The same turns and mirrors carry the whole set onto itself and the rows of a family onto each other. Which other rows belong to the same family as each row named below? List them in the order they appear above.
These 40 rows form 5 families of 8 rows each.
j876: [ 16  -8  -4   6   0 -24  16  -6]
j592: [  5   9   5  12 -24 -15   2  -7]
j258: [  8   7  -2  10 -23 -18   1 -12]
j397: [  3   1  -2  -9  -3  -6   2 -22]
j434: [  8  -4   6   8 -21  12  -8  -3]
j662: [ 17  -3  -2   4  -1 -24  16  -3]
j824: [ 17  -7   2  22 -13  -2  10  13]
j128: [ 10  -2  -3  20 -10 -11 -13   1]
j286: [  0   3  -4 -11  -3 -12   2 -12]
j897: [  4 -13   6   1 -12   0  25 -10]
j394: [  1  -3   7   3 -12   2  26  -9]
j950: [  6   1  10   3 -14  15  -3  -8]
j613: [ 17 -16  -5   1   7   7  10  -2]
j240: [  4   5  -1   6 -19  11  -2 -17]
j817: [ 20  -8   5  20 -15  -1  12  10]
j655: [  4   6   3   9 -26 -18   2  -4]
j780: [ 15 -18  -1   2   4   7  -5  -7]
j602: [ 11  -5   2  -7  -6   3  24 -10]
j82: [ -2  -4   2   1 -18   3  23  -9]
j979: [  4  -4   2   8 -15  17  -5  -6]
j141: [ 12  -2  -6   6   3 -19  20  -5]
j433: [ 13  -9   5  24 -14  -6  13   7]
j228: [ 18  -4  -8  10  -4 -10 -15   0]
j822: [  5  -3   4   5 -14   3  27  -8]
j667: [  6   3  -6 -12  -2  -1  -2 -15]
j398: [ 16  -9 -10  10  -2 -22  15   0]
j206: [ 12 -13  -1  17 -18   8  12   8]
j144: [  0   1  -6  -7  -2  -6   0 -18]
j963: [ 17   6  -7  12  -5  -8 -15   1]
j887: [  4   1   3   7 -15  16  -5  -3]
j539: [  5  11   0  11 -20 -14  16  -2]
j728: [ 17 -13  -3   5   9   9   9  -5]
j920: [ 16 -12  -1   7   2 -18  14   8]
j934: [ 23  -2  -2  12   2 -12 -12   0]
j513: [ 11   6   3   8 -29 -13   8  -4]
j146: [ 10 -13  -3   5  13   6   3  -4]
j435: [ 12 -14   2   2   7  10  11   3]
j478: [ 16  -4  -4   8  -2 -11 -16   0]
j988: [ 21 -10   3  24 -12   5   9   3]
j443: [  8   5   1  -3   2 -16  -1 -16]

Which other rows belong to the same family as j394? j876, j817, j655, j228, j144, j887, j728
Which other rows belong to the same family as j513? j286, j897, j950, j398, j963, j146, j988
Which other rows belong to the same family as j433? j258, j434, j82, j141, j667, j934, j435
Which other rows belong to the same family as j539? j128, j240, j780, j602, j206, j920, j443

The same turns and mirrors carry the whole set onto itself and the rows of a family onto each other. Which other rows belong to the same family as each row named below? List them in the order they appear above.
These 36 rows form 6 families of 6 rows each.
j220: [ -9  -6 -13  -7   8  -2 -21  -4  -8 -10]
j828: [ -3   0   8   2  -9   4  -6   2  17 -15]
j882: [  7   1 -11  -1  -2   2  -2 -14  14 -10]
j296: [-20 -14   1 -10  -1  12   5   4  10  -2]
j696: [ -4 -16 -14  -3   8  -4 -15  -3  14   4]
j589: [ -5  -4   0  -1   6   0 -21  -1   1 -21]
j964: [  5   5  -5  -6   0  -2 -16  -6 -15 -11]
j65: [  4   8   6  -8   1 -17  -1  11 -16  -6]
j507: [-17 -14   5  -7  10   7 -18   2   1  -9]
j499: [ 14  10  -6  -1  -5 -10   8  -4   9  -4]
j759: [-1  3 13 -3 -1 -3 -5 20 -8  8]
j516: [ -3   3  -2   3  -7 -18   1   9  13 -16]
j468: [ -3   4  -2 -15  -6  -8  20   7  -9   1]
j474: [  4   8 -10  -8  -8 -13  11   2  -3 -15]
j62: [ -7 -10 -11  -6   5   8  -3 -14  15  -4]
j538: [-15 -15  -5 -11   8   4   6  -5  11  10]
j505: [  8  -6 -17  -6   4 -11 -14 -12   6  -2]
j40: [ 3 -7  8 -8  1 -2  1  9  4 22]
j587: [-15  -6   6 -16  -3   5  18   7  -2   7]
j361: [-14  -7  -4 -19   1 -13  13  -4 -12   1]
j641: [ -8   0  -8  -9  -2 -27  10   7  -2  -8]
j779: [ -1   1 -13  -3  -6  -5   0  -2  10 -22]
j299: [-14  -9   6 -19  -1   8   8 -10  -8   2]
j363: [ 17   2  -9 -10  -1 -10  -6  -9  -4   4]
j118: [ -7 -16   0  -5   6  -1  -8   6  15  16]
j504: [ -8  -3  12 -12   5 -10   2  14 -15   6]
j975: [ -9  -8  -1 -10   5  -7  15   4   5  18]
j422: [-18 -13  12 -12   9   2  -6  10  -7   4]
j281: [-19 -14  -8  -5  11  -5 -18   9  -1  -2]
j514: [  6   6   0  -3   1 -12 -12   3  -8 -19]
j15: [ 16   3   2 -10  -3  -7   2   0  -4  16]
j368: [-13  -8  -8  -4  -3   8  -4  -2  16 -16]
j638: [  5   5  -1  -6  -2 -15  17   6   4  10]
j461: [-10  -6  12  -8  -6  16  -3  -9   7  -6]
j957: [  9  10   7  -5  -4  -2  -7   7 -15  -1]
j112: [-16  -8   5  -2   7  -4  -9  20  -1   9]

Which other rows belong to the same family as j368? j296, j468, j474, j587, j779
Which other rows belong to the same family as j361? j828, j516, j641, j299, j461
Which other rows belong to the same family as j505? j696, j40, j363, j118, j15
Which other rows belong to the same family as j975? j882, j499, j62, j538, j638

